The rows of T fall into 3 groups, which share some directions, and each row is roughly a mix of its group's hidden directions, except some rows that fit no group.
T, 122 rows:
[[ 23  19  17   2 -14  21  15  -7  11  -4   2]
 [ -8  20  25 -20  -6 -14   7  13   8 -14   5]
 [-16  15  14  -5 -11   5 -15   4  -9  24  22]
 [-15  19 -19  15  26  -8  11  -5   9  -1  -9]
 [-31 -10 -15   1  20  -4   3  -8  -4  -5  21]
 [-10   8  11  15   3 -20  -1  -3   8  23  26]
 [ 15   1   5   2   6 -30 -27 -13  -8  -4  -9]
 [-14 -17  15 -11   1 -10  15  17 -14  14 -19]
 [  2   1   3 -14  12   7 -15  31  16  20   0]
 [  9 -14  -5   5  15 -28 -17 -21  13   3  -3]
 [ -6  21 -10   1   7   2  -2   2 -30  24  10]
 [ 28 -11  19 -15   4  -1 -18   1 -14 -12   8]
 [  5 -10  -6   8   4  17  25 -17  -7   8  26]
 [ 11  -8  -2   9  -4  12  -5  -9  33 -24   9]
 [-32   6   1 -12 -17  -1   2  23  -2 -11   9]
 [-22 -19  -2  -6   7  -7  20  19  11  17  -7]
 [ 17 -24  10  15  -5   0 -18  17 -17   8  -7]
 [-21 -18  -2   4  -4  -5 -11  21 -11 -11 -24]
 [-18 -22  10  -8  -3  23   5 -15  21  -4   1]
 [  0 -16  -5   4 -17   6 -29 -10  -3  24  -8]
 [ 14  22  19 -12 -15  13   4  -6  -6  20  14]
 [-25 -15  19 -10  12   1  26   5  -7   3   0]
 [ 23   5   5  -4 -20  26   7  -8   2 -10 -20]
 [ 13 -13 -23  10 -16  15 -14  -5  -2  16 -19]
 [  3  -3   4 -21  11  26   3  21 -22  -1   5]
 [ 21  -6  20   4   6  11 -20  -3 -12  20  17]
 [ -3 -12  13  -3  26 -15 -18   1  17  -4  19]
 [ 15  14  -9 -13  -1 -12 -21   0 -18 -14  20]
 [ -7   4   8  16  17   8 -17 -12   5  31  -8]
 [  4  -4 -11 -11 -22  -7  23  -1  -9 -20  20]
 [-23  15   6   1 -22 -19  13  -3  -4   1  19]
 [-11   1  -6 -11 -10  11  26   0 -20   8 -25]
 [  3  -2  12  -4  13 -23 -27  -8  16 -11  14]
 [  0   3  27  -4   9  21  18   8  15  15   9]
 [ -4  -9 -24   7   0 -17   0  -8 -33  -5  -1]
 [ -5 -14   1  -4 -30 -17  -6 -27  -2   8  -1]
 [  2  23  16 -22  -6  -6 -25  14   3  -2   6]
 [ 13  17 -10  18  23 -21  -8   4   7  -2 -15]
 [-11   9   9  16  -9  -9  17  -1 -31   6  15]
 [ -3  13  13  10   2 -11  31 -17  10  -7  16]
 [ 20  13  14 -10  15 -16 -28   0   0  -7  -5]
 [ 13  -2 -14   2 -18   7  34  -2   9  -5  15]
 [ -7   1   3  19  13  15  -2 -16  12  32  -6]
 [ -6 -27   1   3 -25  -4  -3  12 -24  -6   3]
 [ 12   0   2  -4  16 -11  11   6  23 -32  -4]
 [ 13  11  -1   6  32  -8  -4 -24  12   2  -8]
 [ 15  11 -17  20   5 -11  16 -13  21   8 -11]
 [  1 -12 -18   1  10 -22   2 -22   0 -21 -15]
 [  0  17 -10 -12  23   3  -2 -21  12 -22   9]
 [  0 -10  -4   9  -7  -1  29 -12 -26 -18   4]
 [-15  -2   0 -20 -11  -5   2 -24  21  -7 -20]
 [ 25  11  10 -13  -1   8  -7 -14  26 -10 -10]
 [-15 -13  14  -1 -12  22  -3 -11  25  -4  15]
 [-23 -10  17 -13  19   7  25   8   3  -1   6]
 [ -9  11  20 -12  13   6 -26 -15   8  16  -4]
 [ 12  -2 -11  20  -7 -11 -15  -2 -27  14  14]
 [ 37  -1   8  12 -11   5  -2   2   6  20   9]
 [ -2  -5   7  11   5   7  39  -3 -10 -16   9]
 [ -8   5  16   5  -8   9  32   4   5 -21  14]
 [-10   6  -2  17  11  25  10  19  -7  18  17]
 [  7   8 -13   4   7   7 -17 -29  13 -15  16]
 [ -4  -7 -19  -7   9  32 -10  -6   8  20  -3]
 [ -4   6 -17  18 -27  -3  19  12  13  13  -4]
 [-15 -11 -12   0  24 -15 -24  14   1  13   2]
 [-13 -16 -20  10   1 -10  -8  13 -31   0   4]
 [ -2 -17  -3  16 -14  12   1   0  17  -1 -32]
 [ -5   5   7  -8   1   3  -9  22 -28  -7  26]
 [ 21   0  -5   4   7  -4   9 -14  28  -3 -25]
 [ 12  17  -8   9   7 -15 -15   5   4 -23  24]
 [-23   0 -17  15   4 -26   8   0 -18   1  10]
 [ -9   8  17  16   4  -2  13  15  -5   1  33]
 [ 13  11 -13  18   6   2 -14  18 -10  22  17]
 [ -2  -9  -6  24 -12  17  -3   3 -14  26  14]
 [  7  -8  -4  17 -19 -14 -11  20   5   5 -26]
 [ -6  -2 -23  25  -5  -8  16  25  -8  -6  -5]
 [-20 -25  -5   7  19 -24   0  -6   5  11  -4]
 [ 12   0  14   7  16  30  -6  17   8  17  -2]
 [ 11  14  -7   4  -2 -26  -1 -23 -17   1  18]
 [ -6  26  14  -5 -20 -13  10 -14   6   8  16]
 [  2 -28   1   4  33  -9  -9   5   0   2  12]
 [ 25  23 -11  12  17 -16   4  -6  15   0  -2]
 [ 14  -8  11 -16 -19   1   2 -18 -10   1  28]
 [ -9   0  -4 -26   3   0 -30   9   5  18 -11]
 [ 26  -9  10  -2  -1   6   5 -29   0  11  20]
 [ -3  15 -17  -4  17 -15 -21  -4   7  23 -13]
 [ -5   3  -1  -9 -11  -3 -37  14   9  18  -2]
 [-22  21   5  -5 -26 -17   8  -7  -2   7  11]
 [ -8  13  -7 -15   3  16  31   7 -11   1 -16]
 [ 17  -5   0  17 -14   3  -6  -2  28 -23   8]
 [-12  -2 -14   1   1  17  33   9  -6 -11  18]
 [  0   1  -7  -5  -7  -7 -41   9  11  13  -7]
 [-12  -8  -2  -4  -1   9   0  32   4 -16 -25]
 [ 15   2   5  13 -36  -4   6  11   6 -13 -11]
 [  0   0   1   5   1  20  23  -2  23 -25  10]
 [  8  34  -2  -4 -27  -2  -4   7 -14   4  -3]
 [  3 -13 -18  -5 -25  17  -7  12  -8  23   4]
 [  7   9  -4   2  -7  22   2  -6  30 -21  11]
 [ 19 -19 -20  17   0  -3 -21   0  -4  15 -13]
 [ 14  -9 -16  16  10   0  28  12 -10  -9 -16]
 [  5  21 -12  13  15  -8   5   8   1 -27  18]
 [ 22 -28  23  -8   6   5  -1 -12  -4   3  13]
 [ 12   6   5 -11 -32  18  -5  -1   4 -18 -14]
 [ 12   7  20   5   6   0  29 -19   6  -3  18]
 [-30   8  -1   0   2  -2 -15  27  -4  -2 -17]
 [-10  20  17 -16 -14 -11 -21   6  -9  18   8]
 [  8  10  -9   9   4  -4  35   9 -14 -17  -9]
 [ -2  26  -4  -7  -2 -27 -17  -9  13  -4  15]
 [ 10 -13  12  12   8 -35   4  14  -5 -11  -5]
 [-25   3  -1  -8  10   9   8 -16 -16   2  27]
 [ -1  29  -8  -5  27  -5   2  -3 -13  -2  19]
 [ -8 -11  -5  23 -25 -21 -12  -5  11 -12   1]
 [-25   8  -4  -3 -10  14   6  34  -5  -2   6]
 [ 16  10 -20  10  23   8  -7   9 -23   9   2]
 [ 18  -6 -31  20  20   6   6  -3  -8  -1  -5]
 [  4  -4  24  -6   4  18  27 -10  19   4  -7]
 [ 26 -15  -7  14   6  -8   9   4 -22 -13  14]
 [-13  16  -1 -22   5   9  23  12 -16  10 -14]
 [ 24 -12  -1   1  -6  10  22 -16  -5   0  25]
 [ 22  17  -5 -20 -12  20   0  -8 -10 -11 -17]
 [ 15  13  13 -23  18  -3   3 -16  20 -11   5]
 [  6 -19  -6  14  13   3  27  -9 -14 -20  -4]
 [-12   5  14 -17 -12 -10 -26   0  -9  23  -2]]

One row of each group comes first, with its name. Which group is each row after those in?
[ 21  15 -13  22  -4  -6 -21  -5   2  -5  21]	V
[  5   3  15  10  18 -10   1 -11  19  29  10]	U
[-11 -17  14  -9  -1  10 -11 -28  11  14 -16]	H

[  7  15  -2  -2   5   0  34 -19  -8 -19   0]	U
[ -9  -2   7  16   6  10 -14 -11  11  33 -14]	H
[-17   3  13  -9 -24  -7  -1  -9 -25  16  -9]	V
[ -8  21   5 -10   3  15   1  23 -12  19  18]	U
[-12  -1   3 -26   0   0  27 -13 -21  -6  -2]	U
[-13   6  17 -26  -8   2   9   4  16 -23   8]	U
[ 14  11  -5 -10  19  -7   0   0  -8 -29  21]	U
[-10  -4   2 -14 -18   0 -19 -11 -15  24 -17]	V
[  9  22 -26   2   1  13  19  -2 -18   0 -11]	V
[  4   8  22   0  -3 -10   2 -16  35   4   6]	U
[  3  -7  -3  10  19 -28   1   3 -28   8  -4]	V
